Each path below is one point turned by a fixed rotation once a step. After each direction that follows a path, write how fast that rotation turns it, in degrees per step (0 if it stays still).
Each turn is a multiple of 5 degrees from 10 to 175, or 0.
Each row of a path follows its step; steps can be skipped.

step 0: 1 7 -2 -3 6 -4 5 2 13 -9 8 -2 3 10 3 -6 -12 -3 2 -5 6 -8 8 9 13 -1 -1 3
 5 7 8 5 -1 6 2 4 -1 -4 -2 0 -11 -3 -9 10 1 3 -8 2 -9 -5 0
step 1: -5 3 4 3 -7 9 2 1 7 -8 -3 16 9 -10 -7 -4 0 0 -7 -7 3 -1 3 -5 2 9 0 8 -10
 2 4 11 3 -15 2 2 -8 13 -3 -2 0 -7 3 3 0 3 0 -2 -3 4 6
step 2: 7 -5 -3 0 -1 6 -6 -7 8 4 10 5 -6 2 -4 -2 2 -10 -1 -5 11 7 -7 -3 3 2 -13
 -14 -1 2 6 0 -6 2 -4 -4 -5 2 -6 4 -11 -6 -14 -3 10 -6 7 2 3 -1 -1
step 3: -3 -2 -1 -11 -3 -1 9 -6 -1 -2 -4 -1 0 12 0 -7 -3 -7 2 -15 9 -4 7 8 -5 1
 2 4 -5 -1 1 7 -1 -4 -9 -5 9 2 -5 5 -2 11 6 6 5 0 3 0 -3 -5 19
step 4: 4 4 -4 6 -5 1 -1 -6 14 4 -5 5 7 -9 -9 11 -4 0 -5 -3 6 10 -11 8 8 -4 15 5
 5 0 -1 -2 0 -5 1 -5 1 8 4 3 -5 10 -10 -3 4 -3 -3 0 -2 8 6
step 5: -9 6 -8 -2 3 -11 -10 5 3 2 3 6 0 -1 2 -6 -3 -6 6 2 1 9 3 6 6 -10 2 -2 -4
 13 0 9 8 1 -5 -6 -8 -8 -5 0 -3 -10 3 -5 13 -8 9 0 -2 -3 10
step 6: 10 2 -10 -8 7 2 9 -1 4 -3 -5 -8 1 -7 0 -14 -7 7 -4 1 3 -2 -8 9 4 9 5 -2
 4 1 2 10 -2 -2 -5 -7 3 9 -4 -1 -3 -11 -3 4 0 15 -1 -4 -7 -1 8
step 7: -6 8 4 9 0 2 -4 -5 4 10 2 5 6 -4 -2 -7 -10 -8 -1 -3 5 2 -6 -14 9 -8 2 2
 -5 -3 2 3 -2 3 -1 0 4 16 -7 -6 -15 -4 8 3 -2 -7 -5 7 -7 0 0
step 8: 3 -2 -2 -10 -6 6 5 -10 8 9 -2 6 -1 0 9 -8 0 0 4 -9 9 7 2 -3 12 9 -6 -1 0
 5 -14 -5 7 -3 2 3 -2 -3 -2 7 6 -13 -1 -2 9 -3 2 3 7 -4 8
step 9: 2 3 4 -4 2 -3 5 1 3 6 -9 -3 5 5 5 9 -12 -2 4 -10 13 -8 2 -1 2 -11 -6 -5
 0 5 7 9 5 1 2 -8 2 5 -6 2 -3 5 -19 5 -2 12 -3 0 -4 0 5
Speeds:
-2 2 0 0 -1 1 0 -3 0 -1 -1 0 -2 1 -2 0 -2 2 0 -2 3 0 1 -4 -1 1 -5 0 -2
 -2 1 -4 -1 -1 1 -2 1 1 -2 3 1 1 0 -3 1 2 -1 2 1 -1 0 -> 60

step 0: 1 3 1 7 10 -11 -5 2 0 0 -11 6 7 -2 -8 4 2 1 1 10 4 0 1 -3 9 -7 -13 -10
 -4 -13 -7 -1 -3 12 -1 -5 5 2 -2 18 6 1 7 10 5 11 1 4 -2 0 4
step 1: 3 1 2 -11 -1 -5 2 -20 6 0 -2 4 -2 5 1 -2 -1 2 5 -4 18 -3 -6 0 -3 -17 -5
 -4 -3 3 -8 1 0 9 11 -7 4 -3 16 -2 -8 3 -7 3 1 9 -2 1 2 -2 -3
step 2: 2 4 1 -1 11 -13 2 2 -18 -3 1 -6 -1 -5 -15 -4 2 5 -1 -5 14 -2 3 1 -11 7
 -4 3 -9 -1 -11 -1 -6 6 -1 -11 4 6 5 -4 7 2 1 4 -13 -3 -9 5 4 1 2
step 3: 8 6 -7 -3 1 -10 -2 0 11 4 16 -7 0 -6 10 2 5 5 -8 1 11 -14 1 -8 5 1 -13
 11 9 2 -7 2 3 4 -2 3 2 8 9 4 1 9 0 -1 -3 2 -1 9 1 9 -6
step 4: 3 5 -11 3 0 -15 1 3 -3 -5 -3 -6 -2 2 -6 -4 6 9 -5 1 -6 -2 -6 3 -4 3 -8
 10 -4 -9 -1 -5 8 -9 12 2 -2 0 16 3 0 -1 -16 6 1 -8 5 0 2 -15 7
step 5: -1 5 -10 6 2 0 3 0 5 -1 2 3 -6 0 6 -12 4 17 3 10 1 1 10 -1 -1 1 -10 -7
 -7 6 -4 9 2 9 9 4 -6 4 -1 1 -1 3 9 11 -11 -7 14 11 -7 -3 0
step 6: 3 -13 8 3 6 3 0 -3 2 -6 5 -1 2 11 -1 -13 12 10 0 -1 -4 -3 -10 -2 6 3 6
 -3 8 5 8 -8 4 7 7 -9 -3 6 15 -1 -5 14 -4 7 -6 -3 7 2 7 0 7
step 7: 1 -3 5 -1 -3 -7 -9 7 5 3 -4 2 -1 -6 -8 -12 -6 -5 1 1 0 -4 -12 0 -6 6 0
 -7 -12 8 -4 -1 11 -11 -4 0 -6 10 0 -3 2 10 11 18 2 -5 4 13 7 2 1
step 8: 6 6 12 2 -9 11 -5 3 13 -7 -6 -2 3 -9 6 -10 2 7 -5 -1 5 0 -1 -11 -6 6 -2
 -1 2 12 6 2 2 -13 0 1 -1 -2 8 -3 2 12 -11 -5 -13 10 1 0 -5 -2 -1
step 10: -9 -2 -1 -4 -8 11 -4 -3 13 1 -1 3 2 4 17 1 0 14 -2 6 -6 -3 -7 13 -5 -10
 -9 -9 4 0 -12 3 0 -6 -9 -1 -11 -1 -2 -5 1 8 -1 7 -5 4 -7 -5 2 -4 -4
Speeds:
1 3 -1 -4 -2 -1 1 -3 3 1 2 0 1 -2 2 -2 1 0 -1 0 3 1 0 -2 -1 -1 1 -2 0 0
 1 -1 2 4 -2 2 -4 -2 -4 1 -1 2 0 1 2 -3 0 -1 -2 0 -1 -> 160
-1 2 0 2 -1 0 0 0 -2 -1 0 -1 -2 -3 -2 -2 -1 0 -1 0 1 5 2 1 -5 -2 -1 -1
 -2 4 0 2 -3 -1 1 3 -1 -2 2 -4 1 1 2 -1 -2 0 -1 0 -3 -2 1 -> 120
